In the rows, 128 means zero.
One hidden turn or mirror swaps the rows below in pairs. Which row is each named row swapped with?
lipes: [123  98  89 134 134 144 129 127 127 121 146 156 153 166 141 158 107]
Kasu: [130 102 133 112 167 135 124 140 148 145 128 141 175 155 130 150 133]
zoki: [120 128 106 121 144 131 123 137 102 111 152 107 147 162 127 121 114]
Dugid: [137 113  93 119 128 124 139 153 138 138 135 172 156 143 144 146 114]
gemip: [138 100 106 137 110 135 135 150 142 136 127 163 150 143 153 133 125]
Tuvu: [129 117 111 113 152 113 116 153 125  86 126 123 160 162 134 148 107]
zaru: [138 104 134 123 159 123 138 150 140 122 122 127 169 155 146 157 144]
Zupo: [111 122 108 126 142 140 113 141 113 107 146 105 155 163 135 113 123]
novud: [119 103 109 138 131 152 108 137 120 115 138 108 163 167 133 117 128]
Lepa: [101 133 109 109 147 131 136 140 109 139 158 132 136 154 133 131 105]
Sabel: [119  97 113 151 122 154 115 137 125 119 134 124 164 166 135 120 133]
kobof: [131 118 117 150 134 122 138 129 103 106 148 143 148 167 128 154 122]
vuko: [123 134 134 130 124 117 122 145 101 101 143 124 139 159 127 121 119]
fonov: [111 125 145 122 134 142 133 144 142 146 126 168 127 157 127 155 128]
fodo: [115 104 102 103 137 150 119 146 144 130 113 163 133 160 146 130 102]
Bezaf: [127 103 145 123 153 136 108 145 147 108 107 138 149 172 131 154 134]
ropo: [113 147 128 108 142 141 131 147 137 151 139 159 127 146 131 141 111]
kade: [135 110 137 124 135 114 139 163 132 103 105 132 153 163 146 130 135]
fon: [117 144 134 118 136 137 100 155 130 117 129 128 128 148 119 115 129]
vusum: [110 118 149 130 138 150 132 145 145 139 115 165 136 164 127 155 129]
tuzer: [112 121 149 124 134 141 122 143 145 138 120 168 134 158 128 158 135]
pame: [120 129 129 129 120 120 110 147 104 108 132 121 134 154 124 114 126]
liko: [128 112 139 116 127 118 134 165 123  99 112 139 140 160 157 121 118]
Mog: [107 128 116 101 158 152 103 144 144 152 138 138 150 149 131 128 121]
dinaf: [116 106 150 122 148 141 109 141 154 124 109 148 145 173 132 153 128]
Rubuv: [142 132 101 112 141 123 133 160 136 127 138 168 147 140 148 147 103]
lival: [130 114 119 153 133 122 131 135 104 107 148 146 157 164 120 155 117]
lun: [121 114 125 122 167 146 123 144 146 154 134 133 177 157 127 156 129]
Bori: [108 139 133 101 141 145  98 154 137 139 130 138 135 140 126 122 123]
bavi: [115 118 129 109 125 135 128 160 153 114 108 154 129 155 151 128 107]
Dab: [128 105  96 146 137 134 126 124 121 111 150 147 156 172 134 156 105]
lat: [105 134 127  97 142 153 105 148 146 146 132 136 135 148 125 129 125]
bagug: [144 111 135 126 150 108 145 158 135 120 118 130 167 152 146 150 132]
fef: [115 135 142 112 140 141 131 143 136 150 127 169 126 154 126 145 120]
fipi: [110 121 123 106 162 151 113 148 147 154 140 132 166 148 131 137 126]
gen: [120 115 139 113 126 128 133 162 145 113  99 146 130 156 152 127 115]
zetu: [108 147 115 107 150 136 136 147 133 154 138 145 133 145 129 146 112]
Febe: [116 118 118 110 163 156 112 144 148 155 137 129 167 154 129 147 124]
nise: [113 137 106 121 147 134 131 141 101 118 152 114 143 155 136 122 109]
seg: [125  98 100 147 119 153 127 135 135 107 138 132 164 162 141 125 134]
disev: [145 122  98 119 138 107 134 150 122 117 140 153 153 144 139 147  95]
zef: [133 112 131 126 160 131 127 149 146 143 128 128 180 154 130 162 130]
reb: [132 123 125 150 130 117 133 137 102 102 148 139 144 164 122 149 123]
gife: [126  91 110 152 113 154 126 138 129 130 129 135 160 161 143 124 129]
rer: [144 121 106 115 148 104 130 149 119 107 138 146 153 153 139 140  92]
puvib: [137  92 100 139 117 146 126 140 138 130 135 156 154 146 151 135 135]
Bogur: [119 111 108 140 135 149 114 140 119 113 144 109 161 162 134 108 128]
nupi: [125 134 127 140 122 117 132 141 102  97 148 133 143 162 123 140 119]

Kasu swaps with seg
gife swaps with zef
vuko swaps with ropo
nise swaps with Bori
puvib swaps with zaru

One hidden turn or mirror swaps the rows below in pairs. Which row is each named row swapped with?
Nuna: [128 106 143 108 126 147 131 111 131 176 129 110 128 117 118 179 161 147
 165  99 149 140 133 108 168 145 172 113]
kiv: [106  99 117 109 119 116 138 109 136 146 139 124 104 114 121 152 172 109
 142 103 139 136 144 149 146 140 148 124]
Mele: [140 124 122  84 124 103 126 108 133 148 142 125 141 145 111 127 128 136
 168 110 129 125 115 120 170 134 143 113]
zepe: [132 116 136 111 113 125 122 122 103 137 137 157 136 115 137 136 141 141
 162  82 120 136 116 101 137 126 153 114]
Sugod: [106 109 113 110 108  91  98 101 142 139 145  99 123  96 115 149 125 113
 166  99 139 118 139 113 144 151 148 123]
nede: [107 111 128 101  97 113 104 131 126 170 131 109 132 134 114 139 177 123
 152  97 148 131 141 113 132 134 149  88]
ruf: [130  97 170 103 116 122 126 125 108 153 132 138 115 129 144 154 161 141
 154 120 154 120 142 105 147 140 170 145]
Samot: [148 105 159 113 143 116 126 120 133 142 133 121 142 126 118 127 162 175
 158 108 136 134 146 114 149 136 158 114]
mafab: [144 106 140  87 127 112 125 113 119 148 134 150 125 132 124 118 153 106
 165 114 143 159 133 109 156 132 158 143]
tizaf: [131 109 133  97 108  98  73 126 122 139 138 121 125 107 114 138 145 133
 142 105 157 106 126 106 162 134 146 132]
Relo: [116  93 144 116 126 122 108 126 151 145 135 131 128 100 130 189 138 145
 155 114 144 124 154 114 143 137 183 113]
faned: [157 126 151  84  93 117 147 106 128 142 139 113 111 132 126 147 143 125
 160 121 143 128 137 106 119 138 170  95]
Gesup: [134  93 156 111 124  95 130 120 130 161 130 128 143 118 134 180 148 134
 146 125 166 128 136 136 140 145 164 105]
zodi: [134  94 141 107 111  95 140 105 169 164 121 118 125 108  99 151 138 105
 151 101 169 145 125 126 154 137 152 113]
pinu: [152 113 121  92 131  84 137 120 114 136 136 130 158 108 117 147 147 124
 164 111 149 117 126 111 155 143 143 132]
tunan: [111 100 110 127  85 111 115 121 145 150 136 121  96 123 112 160 149 131
 154 110 156 132 135 142 127 144 155 117]
kivi: [160 123 136 100 110 119 155 117 130 144 153 132 138 121 120 164 132 111
 180  89 125 140 136 123 132 140 150 112]
bogu: [140 113 124 123 114 121  86 118 133 121 129 110 143 116 110 149 144 140
 138 130 131 109 148 111 118 140 149 120]
tapi: [160 119 154 124 120 142 115 128 120 139 137 126 109 124 120 115 153 134
 168 105 133 129 154  92 143 124 171 120]
Tifu: [126 115 128 115 126 127  82 109 150 147 123 108 158 112 113 142 133 137
 170 111 138 140 147 128 121 136 166 123]
kivov: [142 111 169 114 146 125 155 110 148 155 126 123 138 122 125 136 137 111
 154 114 153 138 128 137 144 143 151 130]
motuf: [161 100 161 107 133 119  99 126 142 149 134 109 122 119 118 165 142 107
 166 103 144 131 124  67 135 139 153 119]
Fazu: [147 105 187 112  91 126 110 122 148 143 123 120 133 105 122 157 181 128
 161 102 158 134 148 118 149 140 154 117]
suro: [127 116 139 112 155 127 134 119 135 148 130 132 139 115 120 128 132 145
 175 106 141 143 134 110 175 145 160 143]
rop: [155 111 115 103  75 120 102 113 144 144 131 110 102 108 125 154 151 147
 169 112 153 119 125  86 150 139 147 118]
roz: [123 115  95 105 116 115 159 118 134 143 141 122 137 132 118 146 156 123
 177 114 135 143 111 119 147 142 149 129]
kizib: [111 116 147 101  97 123  83 114 138 148 123 137 102 114 123 138 142 135
 133 105 127 126 128  91 132 139 158 134]
kofo: [123 121 133 126 116 130  84 132 147 148 125 101 131 105  98 135 160 108
 143 112 144 108 131 103 144 144 137 127]
dur: [122 111 129 117  80 103 146 114 144 133 132 116 127 109 102 175 130 119
 170 117 133 137 160  99 153 139 152 102]
der: [126 106 158 100 157 117 134 120 127 148 132 122 145 115 120 153 150  98
 156 110 142 127 145  79 155 136 156 113]
Vafo: [132 105 121 111  64 117 141 118 143 142 142 122 119 112 119 120 139 109
 138 103 149 129 145  89 134 133 155 121]
Fosu: [150 121 138 110 125  99 132 130 131 132 158 129 122 102 132 128 135 107
 179  85 134 148 125 106 135 149 136 126]
bolas: [155 108 100 128  87 124 115 116 133 146 142 119 120 108 124 137 156 113
 177 110 154 128 145  95 119 145 157 132]
Gaval: [126 126 139 115 107 114 118 119 105 136 137 139 155 135 126 147 130 158
 159 131 143 141 122 100 141 138 161 103]
Domar: [132 104 144 110 102 101 118 108 128 147 133 104 108 117 110 127 178  81
 156  99 152 124 140 118 141 132 149 111]
nanam: [115 109 146 111  91 115 136 126 143 144 135 121 169 117 122 146 161 126
 124 109 155 138 122 133 159 141 154 128]
Tis: [133 111 149 117  73 124 131 113 153 145 134 105 116 122 116 146 139  97
 176 115 136 132 131 119 114 142 152 143]
nerak: [123 116 189  96 122 126 105 107 119 146 127 115 123 128 109 148 135 149
 153 114 146 125 123 102 139 136 154 138]
pedu: [144 104 121 111 115 125 128 114 146 144 127 123 141 128 119  94 127 122
 168 117 146 156 122 125 146 141 160 123]
zer: [123 114 142 127 105 131 102 126 142 115 138 121 130  91 117 165 128 142
 156 105 124 109 143 127 140 127 156 103]
Mimul: [137 108 111 114 122 116 148 120 113 148 137 135 132 118 133 104 149 133
 141 108 132 137 147 113 141 139 154 116]
vuk: [139  94 159 117  83  97 142  99 139 143 154 113 141 105 131 129 132 113
 162 101 152 143 128 105 126 149 159 132]
Nit: [130 113 120 118  65 112 122 112 158 137 131 111 128 109 111 161 161 115
 130 102 127 127 131  96 147 138 158 124]
zoguf: [131 108 136 116 118 141 136 114 128 146 108 124 127 143 130 147 169 149
 140 127 136 145 123  93 161 149 167 115]
suf: [156 110 140 120 117 118 108 122 130 146 126 124 104 114 122 161 115 174
 162 106 151 131 138  95 146 140 153 109]
feg: [146  96 133 121 121 135 143 147 146 148 133 150 110 121 105 154 148 139
 162 127 154 117 121 111 162 148 169 134]
pipeg: [162 122 148 120  95 123 131 128 153 150 130 118 138 113 106 175 118 139
 168 111 129 127 127 134 123 138 149 121]
pom: [126 109 136  98 128 130 118 115 125 150 105 147 118 128  96 140 174 121
 155 125 156 124 151 114 147 125 154 141]
sibu: [111 109 163  94 152 116  83 122 142 145 133 131 116 112 118 139 142 113
 158 103 136 137 139 114 132 139 157 117]
tufes: [153 108 120 112 130 117 148 114 134 146 136 123 163 120 119 130 171 122
 137 109 150 134 124 132 143 137 150 138]
nogom: [151 110 138 109 100 130 137 155 139 151 134 135 147 122 103 124 156 128
 170 108 127 122 140  81 150 136 155 104]
Kad: [138 120 126 112 114 114 164 120 143 140 127 113 125 117 113 179 138 123
 181 105 139 141 115 132 145 145 137 123]
vipam: [109 111 117 111 103 110 148 109 133 139 129 122 128 120 121 144 139 143
 145 101 142 139 132 143 177 135 145 133]
Banum: [139 111 134 107  97 116  64 116 133 140 143 118 115 115 119 141 143 103
 171 109 140 138 135  95 132 141 149 136]
bena: [125  99 121 125 114 138 106 121 157 138 138 101 131 108 122 156 122 135
 155 128 144 109 124 101 167 159 172 122]
Moki: [134 109 140 118 103 110 143 119 142 148 127 134 123 120 137 116 154 106
 155 112 150 156 106  90 147 161 147 136]
Zevo: [141 114 135 108 105  86 121 109 163 140 152  85 137 112  98 141 154 115
 154 106 142 114 130 114 127 139 148 108]
Fini: [133  99 143 134 113 120 130 115 161 140 125 145 113 103 127 148 144 121
 168 108 157 162 127 100 175 143 151 141]
Melad: [153  99 150 134 122 134 146 119 155 155 124 137 103 132 113 146 153 112
 152 125 155 159 137 116 156 141 153 115]
Fad: [143 120 126 137 127 148 121 144 147 125 148 123 109 111 118 156 143 129
 165 128 132 117 141  96 149 150 160 130]
kenu: [136 103 137  91 112  95 144 115 142 142 157 148 118 115 124 115 140 124
 181 112 154 131 125 101 159 137 171 126]
vozuz: [106 112 147 119 115 118 102 119 148 141 128 128 148 116 113 144 148  80
 161 110 148 131 105  99 132 137 156 105]
Puvom: [125 114 162 111 122 109 119 123 134 152 125 130 131 116 124 189 178 136
 160 104 155 132 128  82 162 146 152 112]
kekil: [134 110 132 106  93 140 116 124 127 132 133 108 146 127 124 149 126 151
 142 130 123 113 115 105 133 159 159 109]
zivoz: [129  99 134 123 107 105  76 117 159 146 149 119 158 115 128 134 140 133
 167 105 146 130 141 115 168 142 156 111]
fubek: [136 101 151 103 113  97 130 106 130 147 126 130 120 128 125 144 144 118
 155  82 133 171 154 113 127 114 143 116]
Temak: [129 120 134 121 109 124 114 107 128 144 138 102 132 106 127 151 138 122
 170  71 115 149 153 105 122 132 133 114]
tuvoz: [141 113 151 123 104 104 100 113 129 134 148 110 115  98 138 165 121 135
 149 102 139 104 149 116 122 143 143 120]
Pone: [119 106 168 113 132 121  89 123 135 145 133 127 140 121 123 184 153 116
 165 112 153 130 154 117 140 144 158 102]
Mosim: [123 102 154 110 113 154 110 123 123 157 108 117 116 133 118 131 165 139
 143 113 161 127 127  93 157 146 143 126]
dovug: [127  99 142 104  86 119 110 105 149 159 137 126 168 101  99 152 154 110
 155  99 138 128 102 122 146 142 155 120]
tura: [103  96 124 118 115 128  84 131 151 136 137 131 139 107 113 167 159 144
 162 118 132 117 144 103 151 136 166 130]
veke: [120 111 118  96 110 116 107  92 138 148 132 125  78 116 122 164 125 128
 153 111 140 133 120 100 143 138 158 121]
Tif: [162 132 140  97 114 113 142 106 130 159 146  96 143 133 120 158 144  97
 159 104 145 136 132 119 138 151 151 103]
luza: [127 102 138  94 105 120 136 105 162 155 108 138 122 127 114 130 162 132
 155 128 167 152 140 112 165 123 164 120]
Kuve: [148 107 172 112 113 122  99 119 131 140 127 130 149 114 119 161 145 136
 151 105 129 130 179 116 151 141 156 107]
famir: [132 115 133 106  91 122 145  98 160 149 130 127 125 119 114 160 136 126
 171  99 112 154 140 101 119 138 165 100]
pel: [128 113 134 114 139 124 159 116 133 141 140 114 142 114 131 150 152 114
 158 110 157 132 106 139 156 140 160 102]
Funiv: [111 113 150 110 104 121  76 112 148 145 133 114 105 119 110 133 149 140
 190 103 151 133 122 117 144 141 145 125]
bab: [151 105 132 119  93 115 105 114 135 151 146 125  80 113 116 175 148 126
 135 104 140 120 142 107 140 134 148 112]

Tif swaps with Kuve
pipeg swaps with Gesup
Mimul swaps with kofo
Gaval swaps with dovug
sibu swaps with Fosu
kizib swaps with Moki
Relo swaps with Kad
kiv swaps with Fad
Sugod swaps with suro
bogu swaps with tufes
feg swaps with tunan
Fazu swaps with faned

